The rows of X fall into 4 groups, which share some directions, and each row is roughly a mix of its group's hidden directions.
X, 128 rows:
[[  6  -4  -2 -16 -17  -9 -29  -1 -27  37]
 [-10  -6 -32  -5  13  18 -27  -7 -24  27]
 [ 26  16 -31   4  -2  41   3   4  -6  -9]
 [-11 -22 -27 -12  -1 -22 -28   6  -5  31]
 [  5   9 -18   2 -10 -35  -1 -16 -28 -31]
 [-16  -4 -34  14   9 -25 -12  -3  35   5]
 [-23  -2 -10 -29  -2  -3  -2 -20 -21  37]
 [-21 -42   0  10 -12  24  18 -18   8   1]
 [ -9  25   5 -16  41  28 -12  10   3  -4]
 [ 19   7 -25 -21   5  11 -22  22  10 -32]
 [  3 -17  36  17  21  15  16  13  13 -23]
 [  8 -39   9 -19   5 -17 -24  16  22   2]
 [ -4  17 -33  18   9 -16 -37   3 -15  -4]
 [ -5 -23   1   3   4   5 -31  10 -29  35]
 [  8  11 -27  34  -8  -3   0 -26  12  28]
 [-10 -34  -2 -11 -18 -38   2  13 -12 -17]
 [-16 -16  43 -18 -13   6  -6  12  13 -22]
 [-36  35 -26   4  -3   6  -8 -13 -13  -7]
 [ -5  -5 -12  19   2  12   7 -38  38 -12]
 [-17 -16   5 -23 -13  25  -8  28  28  14]
 [  6 -15  20   8  30  23  33 -16  14  -5]
 [-12 -19  -9  -9 -27 -27 -34 -10 -10  15]
 [ 31   4  11  29  -8  12   2  26  10 -28]
 [-25  11 -21 -16  19 -17 -28  28  -4   7]
 [ 18  -4  25  -2  17  26  35  -5  13  18]
 [ 50   4  16 -23 -17   8   1   1  -1   3]
 [-24  -6  14   7  43   5  31  -3   1  -5]
 [ 27   7 -15   8   8  37  11  21  25   3]
 [ -2 -43  11 -32 -13  12  -9  14  -6  -9]
 [  3 -11 -19  28 -12  -5  37 -26  15   9]
 [ 12 -12   0   3 -21 -20 -26 -23   1 -37]
 [-15  26   0   9 -10 -35  -7 -29 -17 -15]
 [-17 -17  -7  29  22 -27 -24  10  15 -13]
 [-19  15  16  33  -5 -33   8  -4  23   8]
 [-17 -39  11   2 -14 -17 -14  26  17  12]
 [-20  31  34  -1  16   6 -14   8  25  -1]
 [ -5   2  14 -27 -12 -45  10  17  15  -2]
 [-27  -3   5  28  27   1   3   2  20 -32]
 [  8  -9  -5 -12 -14   4 -24   4 -32  40]
 [ 12 -23 -21   6  -6 -41 -19 -11  -9 -19]
 [ -7  46 -22   5  16  23   9  11  -8  -6]
 [-12  29 -18 -25 -20  17  21 -19 -13  11]
 [ 24   6 -18  41 -15  13  19 -18   3   2]
 [-16 -10  26  -6   4 -38 -11 -16 -25 -14]
 [ 39 -26  -5   8   2   8  -6 -25 -17 -19]
 [  5  29  28  29  15   3   0  -1  31  -7]
 [-10  -1 -37  28  21   7   7 -28  -4  10]
 [-26 -26  -6 -10 -37 -17  -8  -2  17  14]
 [-11 -10  16  19 -33   9   5 -35   8  20]
 [-16 -39  12   0  -5 -13  -8  18  20  28]
 [  7 -25 -32 -10   7   4 -25 -15 -13  29]
 [-25 -27   6  31  24 -18  -7  15  10  -6]
 [ 21  23 -41  18  12  11  15   1  -2  16]
 [-25   2  11 -41  16 -13 -23  12 -10  -8]
 [ -3   4 -16  20   7  11   7 -28  42 -16]
 [ 11   7  -4  33  26 -11 -15   2  32  20]
 [-35  -8 -14 -19  21   9  -7 -22 -15  25]
 [-21  20 -21  -5  42  20  -3   4  14   0]
 [  6 -14  23  28  21   5   5  16  21 -32]
 [ 10  18 -16  15  34  38  -7  -6 -10  -2]
 [ -1   7 -11  34 -31 -16  23 -24   3  -6]
 [  9  29 -26  17  -9 -12 -19  -4 -21 -27]
 [-30   3 -40  19  -6 -10   3 -24  11   3]
 [ -7 -26   0  17  33   5 -21  25   9  22]
 [  4  -7   9  19  17   5  26  -9  40 -24]
 [ -1   9  -1  23   5  22  15   8  30  37]
 [  0  -8 -42  16  -1 -32 -10  -2   6  21]
 [-14 -39  14   3  -3 -17 -12  29  17  14]
 [ -6  -3   2 -35  -3   9  -6 -19 -25  37]
 [-24  33 -17  13  -7  11 -11 -34   7 -11]
 [-27 -29 -10  12  35 -14 -18   0   2  11]
 [-32 -19 -25  -4 -34  -3  -2 -17  12  -8]
 [-15   0   1  27  27  -7 -17   0  22 -36]
 [ 21  -7   9  19  -7  21  39 -14  17  19]
 [-16   0  46  -9  -7  -1 -12   9  20 -24]
 [ 30  12  31   1  28   7  -6  26  -7  12]
 [ 23 -23  24 -18 -23 -12 -18  12 -21  14]
 [ 37  12  26   3  -4  29  16  -1  10 -17]
 [  2  -7 -26  -2 -19 -38 -10 -14 -20 -24]
 [ 16 -10 -22 -33  -3  30  -5  -1 -27 -10]
 [ 33  15  32  -3  25  13   8  17  -2  14]
 [ 26   9  21   6  10 -13  16  -4   2  44]
 [-18 -23  17  15   6 -44 -13  10  10   5]
 [-30 -12   9  -4 -38  -8  -9 -26   1  16]
 [ 12  23 -13  13  29  23   7 -11 -20 -28]
 [  2 -41   8   4 -31 -22  19  -2 -12  -2]
 [ -1 -29 -23 -21 -27 -21 -10   1 -16 -20]
 [  8  -2  -2 -13   9 -21  -4  52 -13   9]
 [-16 -25  13 -17  16  29  25  -4  22  13]
 [-23   5 -25   7   7 -35 -32 -11   8  -3]
 [  7  -8  -5   0 -19 -15 -34  10 -25  33]
 [-10  -5  13 -17  48  21 -10   3  16   0]
 [ 31  13  26   5  34   9   1  20  -5  15]
 [ 18   7  31   1   2  36  19 -15   5 -21]
 [  4 -13   4  15  17  23  30 -24  29 -14]
 [ 14   6   8 -23  10   1  -7  45 -25   9]
 [ 25  13 -27  -6  -1  45   5  -1 -11  -1]
 [ -9  -2 -17  20  -4   6   0 -41  34  -7]
 [-16 -39  22 -13 -13 -15  -2 -16 -25   5]
 [ -3  23  -4 -24 -24 -28  25 -18  14  -4]
 [ 28  -4 -34  22  13   7 -26  13   7 -13]
 [ 13  18  19  10  16  30  26  -6  17 -25]
 [-10   7 -32 -24 -11   6   2 -14 -22  34]
 [  8  29 -25  11 -22 -12   3 -22 -15 -25]
 [-10 -39  23   5 -25 -15  24   2  -5   0]
 [-25  26 -21   9  -4  18  -8 -33  14 -16]
 [  0   7 -16  -7 -44 -14 -35  -2  -3  -4]
 [ 44 -11  11 -13  -1  28   8   9 -10  16]
 [-22   9 -12 -18  -8 -21 -37   7 -17 -22]
 [-15   9 -15 -21   5 -38 -20 -28  10   3]
 [ -3  -1   7 -14  -3 -51   5  25  14  -4]
 [  2  -4 -11  16  18  26  22 -29  31  -5]
 [  5  -3  27 -21 -14  20  -3  12   7 -41]
 [-38 -26 -14 -15 -22 -17   3 -15  12   1]
 [ 20  -7  25   0  12  19  36   3  21  19]
 [-17   4  21 -42  10  -6 -24  19  -8  -8]
 [ 10  22  -6   2   8 -16  37 -34 -14  -8]
 [ 20   0  20  12  38   7  -5  13  -5  32]
 [ -8  -1  -4  29  20 -16 -22   5  23 -33]
 [-13 -11  -7 -34  10 -15 -10 -24 -10  34]
 [ -9  22  23  -3   0  34 -22 -10  29   7]
 [-27   7  14   5 -30 -20 -21 -28  11  -2]
 [-17 -33  29 -20   2 -23  14  15  11   4]
 [ 36  31   0  19  19  17  -6   4  -6  19]
 [-23 -26 -20 -14 -26  -2  12  16   2  28]
 [ 11  16  21  -9  13 -11   3  41 -29   7]
 [  3  29   0 -20 -19  -6  33 -16  17 -19]
 [ 17 -10  33 -24   7  -4 -36  11  -5  13]]

Each list below has two rows that fit no group; the rest each fit one group, if only roughly. Name those rows in the order they come.
- q172: [ -8 -37   8   5  -2 -18  30   8 -20  23]
- q204: [ -4   0 -15   8  30  46  11 -14   6  -1]
- q195: [ 15   5  -8 -32  15  36  13 -24  -4   6]
- q665: [ -5 -21  -8  14  10  -6 -32  13  17 -37]
- q442: [ 27   7  18   1  10   7  14  24  28 -29]
- q141: [-38  -5  11 -17 -14 -22  -4 -18 -29  -3]
- q701: [-12 -44  11   6 -19  -1   7   5  16  29]
- q339: [-17 -29  -3 -38  -7  -4  -4  25 -21  -3]
- q161: [  1  20 -27 -29  -9 -17  -2 -10 -27  23]
- q70: [-19 -14  12 -29  25 -32  -9  15   9  11]
  q665, q161
- q275: [ -1  10  -4  35  24 -17 -18 -12  28 -17]
- q355: [ 26 -22  19  17   4 -27 -10  24  17 -14]
- q876: [ 17   0  -1 -20 -16  29   4   2 -30  32]
- q725: [-31  23   5  26  11 -13  -1  18  24 -19]
- q199: [-24  -7  -2 -17  14 -21 -10  27 -32  17]
- q687: [-33  21  17 -21  -7 -23  -5  -8 -24 -15]
- q728: [ -7  -8 -32 -10  -5 -45 -15   8 -10  -9]
- q940: [  7 -21 -34  15 -21 -36   3  -6  -6  -4]
- q165: [  5  34 -20   0  -6  34   4 -25  -5 -19]
- q517: [-11   7 -22 -20 -10 -24 -28 -17 -13  27]
- q188: [  6  28 -21  -4 -13  37 -11 -22  -7 -18]
- q211: [ -6  14  41 -15  26   2 -17  14   0 -21]
- q666: [ -6 -30 -23 -11 -39 -11  15   5 -15  -3]
  q275, q725
- q502: [ -3 -41  13  -3  -1  -7  24   9 -20  28]
- q639: [-12   1 -12  27  26  34   1   8   7 -29]
- q700: [19 18  4 22 29 24 -2  9 29 15]
- q46: [ 42 -15   4 -12 -22   0  -6  16 -17  24]
- q790: [ -5  20  22  28 -19 -12  17 -17   0 -30]
- q841: [ 12  32 -20  18  21   0 -19  -7 -24 -20]
- q832: [-15 -16 -14  21  36  -3 -24  -5  20  17]
- q317: [-16  -8 -23   4   5  32  27 -28  16  -4]
- q435: [ 11  -6   0  -2 -37 -22 -10   4 -33  22]
- q866: [-11 -28  -9  38   1 -25  -7  11   5  21]
- q774: [-11  29  -4  34   5  33  -6 -12  12 -12]
  q832, q774
- q353: [  1  -5  17  30 -12 -37  -3 -14  26 -10]
- q787: [-14  -5  11 -33 -25   6   6   8  12 -37]
- q9: [ 13 -24  -3  10  19   5 -47   9  -8  10]
- q103: [ 24 -15   4 -44  10  -8 -16  19  -7  11]
- q850: [-21 -10   5  32  22  27   6  10   5 -28]
- q323: [  3  25 -14   6   4  24  16 -35  27   8]
- q464: [ 18  -3   8  26  16 -10 -26   5  22 -33]
- q713: [  6  19 -32  29  22   4 -10 -19 -22  -5]
- q986: [ -3  18  -7   7  -7  45  28   0  -1 -22]
- q330: [ 30  14  23  10   1 -26 -16  28 -10  15]
  q103, q323
- q449: [ -8  -6 -14   7  29  45  15 -15   7  -2]
- q928: [  7 -12   6   8  45  31  -5   4   5  21]
- q2: [  0 -26 -43   5  -1 -16   6   5 -14 -26]
- q301: [ 19 -10   5  -9 -19  28  20  16 -25  28]
- q84: [ -8 -22  23   6   0  22  14  20  27  28]
- q966: [ 26   7  22   7  14  10 -34  29 -12   4]
- q883: [-31   4  -6  -9 -17 -35   1 -17 -27  -6]
- q8: [ 28 -15  -5   6 -31 -20 -25  16 -21   0]
- q55: [-17 -34 -14  11   6  13  24 -22  16  21]
- q577: [-10  -5 -44  31   1 -15 -21  -1  -2  -6]
  q2, q8
- q937: [-10   7  30 -37  -7   0 -28  18  -7  -9]
- q101: [-26 -15   6  11  34  10  27  -3  19 -17]
- q332: [ 38  -8  17  -2 -31  -3  -1  26 -13  11]
- q313: [ 30 -12  15  30   3   8 -16  26   9 -22]
- q242: [ 29  10   0   9  41   2  22  16 -10 -11]
- q400: [ 21 -19  -3   1  -3  33   7  15 -23  32]
- q637: [  7 -44   9 -13 -18 -22 -19   1  15   7]
- q10: [  4   3 -12  34 -17  -2   6   4  30 -33]
- q889: [ 27  25  -6  14  28  14  15  10 -26  13]
- q124: [-13   7   5 -26   3  11 -45  24  -5  -9]
- q115: [ 25 -11  -9  15   8  33   8  16  29  18]
- q298: [  0  34 -13   0 -14   0  29  -9  23 -28]
  q10, q889
